Here are some numbered points:
{-31,  47,  58,  -7, -12,  47,   1, -23,  29,   7,   1,  46,  40,  -8,
 -29, -10,  28} 0
{ 41, -48, -49,  35,  12, -33,  20,  49, -45,  23,   1,   9, -25, -24,
   5,   3,  24} 1
{ -3,  29,  32,  32, -27, -13, -35,  10,  22, -18,  11,  27,  26,  53,
  28,   9,  21} 2
{ -9,  11,  35, -54,   9,  13,  -4,   7,   7,  13,  -7,   0, -28,  11,
 -26, -21, -65} 3
{-28,  11,  33, -50,  32,  35,   9,  -4,   2,  19,   0, -15,  18,  31,
 -25, -30, -28} 4
{ 24, -81, -59,   1,  -2, -43,  23,  -2, -45,  -4, -21, -31, -35, -19,
   0,  32,  15} 5
{ 37, -17, -38,  10,  -8, -33,  25,  31, -26,   4,   5,   9, -21, -32,
   3,  31,  -9} 6
{-49,  10,  54, -32,  22,  30,   4, -29,  50, -46, -48, -73,  27,  18,
 -32, -25, -35} 7
{-36,  -5,  15,  -6,  13,  87, -13, -60,  16,  28,  11,  23,  87, -29,
  28,  55,  28} 8
{  2, -12,  -2, -44,   3,   5,  -2, -23,  20,  14,  -7, -44,  -5,  16,
 -27,  -8, -45} 9
{ 19, -12, -34,  19, -73,  28, -22,  19,  34, -19,  81,  61,  30,  12,
  14, -36, -45} 10
{ 31, -33, -27,  -2, -55,   1,   6,   8,  26,  -2,  55,  36,   8,   9,
  10, -23, -20} 11
{-43,  74,  62, -33, -23,   6, -47, -29,  32, -76, -28, -59,  19,  17,
 -18, -59, -10} 12
{ 38,  30, -41,  55, -11, -54, -10,  42, -11, -56,  24,  -5,   5, -16,
  61,  -5,  50} 13
{-49, -16,  44,  21,  11,  70, -21, -41,  20,   6, -12,  83,  73, -54,
  42,  62,  66} 14
{ -1,  25,  16,  -4, -33, -33, -35, -10,  11,  -6,  19,  14,   3,  22,
  35,  11,   4} 15
{ 28, -32, -17,   8,  19,  -6,  -9, -24, -54,  18, -22, -38, -28, -17,
  -6,  73,   4} 16
{ -7,  10,  -6, -27,  14,   4,   2, -22,  40,   3, -16,  -3,  14,  25,
 -30, -47, -49} 17
{ 49,  21, -24,  29, -12, -39,  17,  29,   1, -29,  24, -24,  14,  -7,
  46,  11,  34} 18
{-39,  59,  34, -17, -12,  95, -16, -44,   6,  35,  11,  21,  55, -28,
  42,  26,  12} 19
{ 10,  -9, -25,  27, -38, -11,  -8,   4,  24, -21,  50,  33,   6,   8,
  47,   7,  -2} 20
{-23,  12,  37, -46,  24,  13,  -3, -25,   9,   7, -10,   5,  -9,  -5,
 -45, -23, -42} 21
{ 32, -44,  -4,  -4,  27,  -7,   3, -19, -33,  37, -25, -23, -30, -19,
 -34,  66,  -2} 22
{ 31, -12, -34,  34, -58,  -2, -18,  34,  33,  -1,  74,  11,   4, -10,
  43, -28, -38} 23
{ 27, -40, -81,  19,  -2, -45,  73, 101,  -4,  -3,  26,  50, -29, -61,
 -33, -34,  -3} 24
{  9, -41, -33,  -6,  65,  14,  64,  71, -61, 101, -16,  41, -46, -53,
  -3,  30,  -8} 25
{ 34, -39, -75,  47,  35, -46,  46,  66, -48,  29, -15,  25, -34, -69,
  12,   0,  28} 26
{  4,  -3,  27, -82,  31,  25,  16,  17,   7,  57,   5, -29, -36,  37,
 -23, -34, -64} 27
{ -3,  33,  40,  39, -30, -24, -37,   4,  19, -17,   3,  24,  30,  61,
  27,  18,  29} 28
{ 24, -58, -39,  10,  55,  10,  73,  88, -62,  74, -36,  68, -39, -71,
 -25,  39, -21} 29
{ 48, -19, -17,  33,   8,   6, -18, -18, -27, -17,   2, -14,  10, -20,
  29,  42,  41} 30
{-26,  38,  18,   2, -10,  41, -14, -44,   9,  14, -16,  30,  29,   6,
   3,  18,  46} 31
{ 34, -40, -48,  44,  19, -24,  46,  30, -68,  -8,   0, -24, -29, -30,
  -2,  17,  37} 32
{ 32, -20,  -2,  18, -19, -22, -16, -56, -20, -23, -13, -27,  -8,  32,
  -4,  33,  19} 33
{  1, -11,  17, -33,  17,  -5,  10, -22, -11,  25,  34, -33, -33,  14,
 -26,  -9, -25} 34
{-23,  -4,   1, -33, -16,  12,   3, -33,   8,   4,   8, -30,   7,  29,
 -33, -18, -61} 35
{-46,  28,  24,  -3,   4, -11, -47, -13,  22, -62, -44, -44,   4,   1,
   5, -33,  21} 36
{ 37, -11, -21,   2, -10, -25,  -5,  23, -25,   1,  21,   4,  -5, -21,
   6,   8,  -2} 37
{-39,  68,  35,  -5,  13,  53, -20, -17, -17,  23,   2,  -1,  58, -33,
  23,  20,  45} 38
{ 56, -12, -42,  74,   9, -27,  -6, -13, -36, -31,  17, -24, -12,  23,
  29,  34,  67} 39
{-51,  32,  26,  -3,   0, -10, -56, -20,  16, -57, -58, -37,   4,  10,
   1, -25,  18} 40
{ 27, -37, -31,  25, -32, -26,   0,   1, -32, -18,  14,   7, -21, -13,
  -5,  37, -10} 41
{ 18,  28,   9,   3, -59,  -8, -19,  20,  27, -11,  36,  27,  -9,  16,
  36, -13, -29} 42
{ 26, -56, -38,  30,  55,   5,  60,  35, -75,  56, -47,  64, -27, -57,
   6,  57,  15} 43
{ 31, -20, -39,  26, -72,  -4, -23,  40,  39,   5,  86,  19,  -2, -12,
  37, -37, -57} 44
{  6,  -9,   8, -45,  20,  38,   0,   0,  15,  10,  13, -14,  -2,  -8,
 -22, -16, -24} 45
{-61,   2,  21,   0,  18, -31, -38, -34,   2, -34, -27, -31,  -5, -26,
 -53, -34, -22} 46
{-72,  20,  48,   6,  44, -54,  13,  -7,  34, -39, -62,  -3,  -4,  -8,
 -27,  -8,   1} 47
{-54,  44,  29, -38,   0,  -7,  -8,   6,   8, -44, -31, -57,   2,  11,
 -13, -55,  10} 48
{-30,   9,  39,  17,   4,  64, -43, -28,  34,   7, -10,  61,  67, -26,
  16,  68,  41} 49
{ -2,  13,  34, -29,   2,   4, -31, -28,   0,  13,   6, -33,   1,  42,
 -28,   3,  -8} 50
{ -1,  -9,  -4,  -8, -15, -33, -12,  14, -19,  13,   6,   5,   3,  39,
   0,  19, -10} 51
{ 15, -40, -22,  -7,  44,  24,  53,  25, -56,  67, -28,  25, -40, -41,
  13,  18,  15} 52
{  6, -59,  -9, -19,  57,   5,  88,  76, -66, 111, -39,  37, -70, -65,
  -4,  39, -17} 53
{-34,   3,  39,   6,  30,  71,  15, -53,  11,  49,  12,  14,  70, -42,
  40,  57,  24} 54
{  9,  21,   2,  -6, -46,   1, -10, -17,  31, -28,  26,   7,   9,  11,
  28,   3,  16} 55
{ 28,   7,   7,  -9, -61,  -1, -32,  15,  11,  21,  54,  30,   3,  22,
  37, -17,   2} 56
{ 34, -11, -54,  12, -25, -16,  59,  86, -17,   5,  15,   4, -13, -39,
  -2, -21,  17} 57
{-33,   4,  40,   3,  26,  72,   5, -47,   7,  39,   6,  25,  68, -43,
  38,  59,  30} 58
{  2, -15,   7, -54,  33,  -5,  20,   5,  51,  33,   7,   4,  -8,  24,
 -66, -58, -61} 59
{ 33,   1, -45,  17, -30, -12,  37,  66, -17,  -7,  21,   2,  -7, -24,
  15, -15,  14} 60
{ 47, -11, -45,  58, -10, -22,  16, -18, -24, -16,  17, -46,  17,  16,
  43,  40,  40} 61
{ 12, -12, -36,  17, -11, -13,  48,  29,  -8,  28,  24,  17, -16, -31,
  29, -37,  10} 62
{ 21, -10,  10,   0,  -5,  -7, -23, -35,   5,   6,  -4, -29,   3,  36,
 -17,  -1, -18} 63
{ 28,  49,  -8,  27, -58,   3, -23,  25,  20, -25,  50, -15, -18,   2,
  54,  -4,  19} 64
{  2, -15,  16, -62,  26,  -6,  25, -18,  30,  38,  -9,   7, -39,  27,
 -52, -52, -79} 65
{ 14, -70, -43,  -1,   6, -36,  25,  -7, -27,   2, -22, -24, -32,  -5,
 -11,  11,   1} 66
{ 40, -12, -24,  47,  17, -28,  23,   4, -44, -18,   7,  -9, -12,  -4,
  35,   4,  38} 67
New points follow, each followed by the number of its nearest point above by angle.
{ 14,   0,  -6,  23, -29, -11,  -6,   9,  21, -26,  45,  14,   8,  23,
  45, -17,   5} 20
{ -1, -24, -15,  25, -28, -44, -18, -52, -12, -18, -18,  -2,  -1,  20,
  34,  30,  28} 33
{ 35, -57,  -7,  -9,  38,  -8,   8, -27, -33,  40, -35, -27, -41, -29,
 -39,  80,  -4} 22
{  3,   0,  11, -30,  30,  -1,  16,  16,  -8,  15,  -3, -25, -10,   9,
 -19, -20, -29} 27
{ -2, -14,   4, -51,  41,  -7,  20,  11,  60,  27,   4,   4,  -5,  19,
 -63, -58, -57} 59
{ 22, -44, -10,  19, -16, -19, -37, -36, -14, -30,  -7, -38,  -3,  37,
  10,  29,  11} 33
{ 26, -55, -32,  31,  40,   0,  39,  20, -64,  35, -41,  44, -21, -39,
   8,  53,  17} 43
{ 12,  11, -23,  47, -19, -46, -14,  28,   2, -61,  13,   2,   2, -15,
  37, -19,  48} 13
{ -2,  32,  13,   9, -41, -48, -45, -10,  13,  -8,  26,  28,  11,  25,
  48,  18,  15} 15
{ 13,   3, -18,  36, -30,  20, -27,  12,  12, -14,  31,  34,  14,   8,
  37,  -2,   9} 20
{ 47, -12, -35,  15, -18, -30,  -5,  38, -28,  -4,  18,  17,   4, -34,
  18,  10,   7} 37
{-41,  15,  25,  -1,  38, -39,  10, -25,  25, -18, -52, -29, -12,  -3,
 -11, -11, -11} 47
{-53,   0,  62,  -7,  22,   1, -24, -31,  60, -56, -53, -67,   9,   8,
 -11, -26, -25} 7
{-30,  25,  36,   9, -10,  35, -29, -28,  19,  12, -20,  13,  28,  13,
   6,  18,  31} 31
{ 24, -40, -67,  17,  -6, -41,  47,  71,  -4,  -9,  23,  44, -21, -45,
 -33, -23,  -7} 24
{-28,  45,  55, -13,   5,  27, -49,  -8,  17, -29, -10, -44,  22,  18,
   1, -42,  -2} 12
{  8, -20,  29, -53,  27,  34,  11,  12,  -1,  63,   5, -28, -32,  19,
 -59, -38, -51} 27
{ 32,   4, -37,  63, -26, -56,  -2,  40,  -3, -59,  32,  16,   3, -19,
  48, -13,  57} 13
{  6, -20,  -4, -38,  32, -13,  13,   7,  35,  24,  -2,  -4,  -9,  13,
 -57, -40, -43} 59
{-43,  55,  38, -14, -11,  85, -15, -45,   7,  32,   2,  28,  49, -24,
  38,  20,  22} 19
{ 14,  18,   8,  -9, -50,  13, -30,   7,   7,  24,  45,  29,  17,  18,
  37, -10,  10} 56
{ 14,   7, -22,  50,  10,   5, -29, -18, -41,   3,  -8, -26, -23,  12,
  27,   2,  43} 39
{ 36, -39, -33,   9, -69,   0,   9,  18,  26,  -7,  72,  57,  11,   7,
  20, -25, -15} 11
{-54,  -2,  55,  -7,  51,   2,  -5, -25,  22, -48, -53, -46,   8,  -2,
 -17,  -8, -25} 7
{ 30,  15,   9,  20, -35,  -9, -33, -12,   3, -13,  14,  10,   0,  15,
  29,  29,  -7} 15
{-66,  57,  34, -35,  -4, -12,  -8,   9,  10, -62, -47, -57,   8,   8,
  -8, -62,  23} 48
{ 12, -22, -52,   1,  -5, -33,  48,  55,  16,  18,  15,  38, -19, -48,
 -21, -34, -27} 24
{ 32, -50, -58,  42,  20, -24,  53,  40, -75,  -2,  -3, -27, -34, -39,
 -13,  21,  36} 32
{ 20, -15, -48,  37, -11, -25,  43,  33, -15,  20,  22,   9, -14, -34,
  38, -30,  30} 62
{ 49,  19, -28,  36, -11, -55,  25,   1,  14, -37,  41, -11,  21,  -6,
  36,  12,  36} 18
{ 19, -18,  16, -16,  -5,  -5, -27, -34,  10,  20,  -3, -37,  -5,  44,
 -32, -13, -31} 63
{-35,  49,  33, -10,  -8,  72, -24, -40,   7,  31,   5,   9,  46, -18,
  28,  17,   9} 19
{ 21,  31, -23,  41,  -2, -51, -13,  25,   5, -51,  13,  -7,  10,  -9,
  49,  -7,  35} 13
{ -5,  15,  37, -43,  -2,   6, -14,  10,   5,  13,  -2,   8, -14,  22,
 -13, -15, -50} 3
{-49,  -6,  23,   0,  31,   8,  -5, -18,  25, -36, -34, -30,  21,   4,
   8, -19, -29} 7
{-32,   3,  26, -20,  26,   6,  24,  10,  26, -33, -38, -54,   9,  -3,
 -31, -29, -29} 7
{-56,   8,  43,   6,  50, -31, -11, -15,  31, -58, -59, -41,   4,  -1,
 -19,   0, -20} 47
{-51, -22,  45,  21,  15,  65, -24, -43,  19,  12, -14,  86,  72, -52,
  36,  65,  74} 14
{ -5,  -1,   4, -37,   8,  -7,  -2, -28,  27,   7, -21, -42,  -3,  14,
 -27, -20, -34} 9
{ -5,  -9,  17, -67,  31,  54,   6,   4,  19,  30,  17, -19,  -9, -10,
 -30, -30, -41} 45
{ 37, -23,  -5,  31, -26, -31, -13, -62, -22, -32, -19, -27, -11,  27,
   3,  44,  36} 33
{  5,  30,  14,   4, -48, -14, -26,  12,  25, -14,  22,  15,  -6,  12,
  25, -13, -22} 42
{ 32, -45, -14,  13,  28, -20,  14, -23, -64,  18, -11, -38, -47, -12,
  11,  63,   0} 16
{ 38,  14,   6,  29, -47,  12, -28,  16,  31, -21,  64,  -8,  17,  22,
  59,   5,  14} 64
{ 19,   6,  -9,  48, -46, -16, -15,  15,  22, -45,  59,  28,  20,  22,
  71, -14,  27} 20
{-41,  -9,  28,  13,  59, -11,  22, -14,  25, -23, -59, -34,  -6, -11,
  -2,  -2, -11} 47
{ 33, -38, -84,  13, -23, -32,  51,  66,  -6,   4,  34,  35, -16, -54,
 -19, -43, -17} 24
{-13,  27,   3,   4, -20,  30, -17, -32,  15,   8,   5,  39,  24,   9,
   6,   7,  31} 31
{-72,  14,  47,   3,  44, -39,   7, -13,  33, -39, -60, -11,   2,  -4,
 -21, -11,  -7} 47
{-42,  46,  30,  -4, -15,  10, -23, -37,  -9, -24, -11, -19,  -5, -12,
 -19, -38, -13} 12
{ 27, -36, -15,   2,  25, -11,  -7, -27, -59,  23, -17, -36, -30, -17,
  -2,  72,   1} 16
{ 11,   7,  -3,  14, -14, -32,   6, -22,  12, -73, -14, -16,   2,  31,
  16,  32,  28} 33
